Where one turn sends some rows of the set: a few examples, then the rows asked:
tudag: [ 21 -13  11 -13 -11   3 -17  30  -7 -41  -8   0   6   3 -41 -16  33  -9
 -47 -33 -17   4 -28   6  16]
vedi: [-21  -2   9   5  16 -36  -7  -6   9 -15 -14  -1  24 -15 -28 -14  12 -27
 -20 -14   4   3 -17  13  24]
Fom: [  0  20  23 -18 -14 -19   1  48 -13 -35  26  -7   5 -21  -3  15  25 -16
 -31  -3  13  26 -47   8 -18]
suti: [-20  18  21 -22  11   5  26  10  12 -39  -6 -12  -3  -4 -22   6  15 -16
 -24  -6  13  58 -33  17  24]
rebu: [-21  -4  -5   0 -13 -25 -32  38   5 -18  -7  29  31  -7  -1 -14  20 -11
   0 -15  27  19 -43   8  15]
daket: [-38  16  22 -19   7 -39 -17  26  15 -50 -20  -2  -9 -23 -24  -2  46 -25
  -5 -39 -11   3 -31 -13   8]
faneb: [ -8  16  17 -16   0 -18   3  50  -3 -30  23 -17  -4 -26  -1  23  28 -16
 -31  -4  10  27 -46  16 -14]
mazon: [-18  -2  32 -37  -6 -24   1 -20   4 -38   6   6   7  13   4   0  11 -23
   0 -18  -7  52 -39  13  -6]
los: [-12  26  30 -31 -31 -18 -25  33  -8 -39 -23   1  22  17 -23  21   7 -20
 -12 -10 -15  41 -34 -19  34]
Tapip: [  1   8 -19 -44   8 -12 -28  26 -38 -37 -30  -9  17   5  -7 -12  11 -25
 -17 -33  -6  16 -20  -5 -13]
pezi: [  3  10   7 -38   0 -10 -12  39  -1 -43 -21 -25  29  -8  -6 -29  24  15
 -40 -24  10  31 -27  19 -17]
Bub: [-14 -13  27  -3  -8 -23 -23  68 -16 -49  -8  -6  -1 -16 -30   0  19  -8
 -34 -28   4  39 -43   2  -1]
zev: [ -5   6 -18 -31 -13 -17 -26  53  18 -57 -24 -10  -4   9 -18   0  40 -37
 -10   3 -18  13 -20  18   9]
timi: [-20   5 -14 -40 -36 -18   7  19  -5 -38 -11   0  -9   2  -3 -26   6  -9
  12 -20  -6  55 -30   5  29]
tas: [  8 -15  -4 -23 -16 -18   6  38  36 -48  11 -17 -16 -11 -19   4   5 -24
 -30 -13 -12  39 -25  -2  21]
gute: [-16  22  -4  -7  19 -12 -17  32  13  -1  10  -3   3   8 -11 -28  35 -18
 -37   1 -13  52 -45  -1 -15]
lam: [ -9   7  -8 -17   6 -16  -9  32 -11 -57   1  16  28  25   4 -13  16 -20
 -30 -20   1  11 -24   0  46]
taner: [-35  28  19  -6   8 -32 -12 -15   6 -51  -3   1  -1  -4 -15  -9  38  -9
  -5  -6  12  16 -11  18  27]
vek: [  0   5   0 -13 -19 -18  10  36  -8 -33  -4  17  26 -11 -14 -19   5 -30
  13   0 -31  52 -25  -2  19]
Nuf: [-31  16  39 -16   6 -21 -31  20  -7 -25 -10  -8   4  11 -26 -19  -2 -30
 -31  25  -6  28 -16  -2   3]
fif: [-28  26  20  -6   1 -40 -10  -3   2 -49  -3   1  -5  -1 -14  -4  36 -18
  -8 -11  26   9  -8  17  33]
Fabo: [ -9  21  14 -22   6  -3 -56  50   7 -33  -8  18  28 -13 -16 -17  23 -35
 -13 -28  12   4 -32  11  13]
vube: [ -6  26 -20  -8  -7   2 -26  21  -3 -63 -15 -31 -15 -13  -5  -6  35  -8
 -40  -5 -20  43 -45  -3   5]
bisim: [-23   1 -28 -15 -12 -15  -3  45  10 -21   1   3  -2 -11  -7   2  20 -36
  -3  16  -5  -3 -28   0  10]
Zam: [-18  -3   7  10   6 -33 -12   0   4 -13 -17  -2  17  -1 -28  -4   9 -32
 -13 -16   9  -2 -17  13  32]
Kago: [  1  49  -9 -14 -14 -36 -24  28  -3 -16 -13 -16  11  -6 -12   3 -12 -21
 -23 -12  21   6 -31  -7   1]
Zugif: [-16  16  36 -26  -7 -21 -27  31  -6 -40 -15  -8   1  -2 -36 -31  51  14
 -17 -25 -19  14 -52  21   4]
Veg: [ -3  26  13 -36 -11 -32 -24  24  18 -27 -62   1  -5 -18  -9 -35  24 -17
 -17 -22   7  31 -30   0  -4]
tavu: [-13 -16  30 -40   6 -28 -31   4  12 -29 -22   8  -2  14 -28  -7   6  -4
  -9 -17 -33  47 -25   0 -11]
lopuv: [ -4   0  -8 -15 -23 -13   1  40  -3 -45   1  24  21 -18  -7 -16  10 -28
  11  -1 -30  51 -32  -6  28]
dap: [-19   5  23 -28  43   3 -15  15   1 -31 -17 -18 -18   6 -20 -18  26 -15
 -32 -28   4  50 -42   4  21]
sozog: [ -1  -6  13  -3  -4 -22 -22  32  16 -45 -32  10 -11 -32 -15 -11  37 -43
 -32 -29 -15  54 -15  -1   5]
Kap: [-12  -9  -1 -15  12 -25 -35  22  24 -57  -5 -21   1  -2  21  -3  12 -18
  -9 -31  -2  10 -23  34  24]
tavur: [  7   2   7 -20   5 -22 -13  -4  11 -29 -23 -15  14  11 -27 -26  39 -40
 -30 -28   6  12 -16 -19  -5]
nev: [ 16  -1  -3 -13 -14 -28 -32  24 -32 -35  -7  11  -8   1 -26 -29  11 -41
 -22 -21 -30  50 -22  -1  17]
Dar: [-35  18  29 -15  11 -22 -10  24  11 -23  21 -20   3   6 -39 -37   3  -9
  10 -24  -4  38 -35  18  14]
zene: [-15  11  -6 -42 -34 -13  10  22   0 -22 -13  -4  -3  11  -3 -29   8  -9
  13 -18  -7  61 -33   6  23]
zenul: [ -3  29   8 -27 -12 -15 -21  36  17 -51   0  15  -3   1  -2  21  -3 -21
 -27 -46   4  21 -58  13   8]
Nok: [-20  22 -11 -13  -4  -5  -1  21 -13 -45   4  -6   6 -23  -2   9  32  -9
 -39  21 -21  29 -30  12  31]
tibi: [ -6  -3 -27 -15   2  -8 -27  23  28 -30   3 -30  17 -12 -16 -19  33   4
   7 -13 -17  48 -27  -1  20]
forog: [-26   7   9 -25  14 -15 -28  38 -32 -45  -2 -22  -9 -19 -26  -7  26 -32
   7 -37 -21  43 -25  11 -17]
Goteb: [-18  13  26 -39 -27 -56 -22  33  16 -23  -8   5  28   9   6 -25  29  -8
 -11   3 -13  38 -45  -3   1]
dig: [-13  -4   3 -32 -11 -26 -19  17  -8 -17  13  -4  20 -13   5   0   7  -4
 -51 -16  19  26 -58   5 -20]
Lene: [ -7  37  -5 -47  -5 -28 -16  33  -9 -35 -23  -8  -9 -18  -8 -31  20  -8
   1 -31 -40  29 -25  26  15]
Bafe: [  2  20  26  -3 -25 -15 -45  32  -4  -3 -20  -7  17  -5  -7   1   5 -10
 -12 -40 -26  30 -36   0 -13]
zep: [-30  14   5   1  17 -39 -19   9  -2 -39  19 -19   7 -20   8  10  31 -18
 -31 -29 -16  62 -26   7   6]
Vola: [-17  -9  -5 -31 -11 -27  -4  24  -6 -14  12 -14  14 -17   7  -3  14   1
 -48 -25  10  27 -62  10 -14]
fut: [  2   2  20  -8 -32 -29 -33   4  -6  -2   5  -9   9  -3  -9  -3  -4  -6
   8 -23   9  32 -49  23   8]

fif goes to timi
gute goes to Nuf
tas goes to zep
Now find these:
sozog goes to forog
Bub goes to daket
rebu goes to bisim
Fabo goes to zev
lopuv goes to faneb

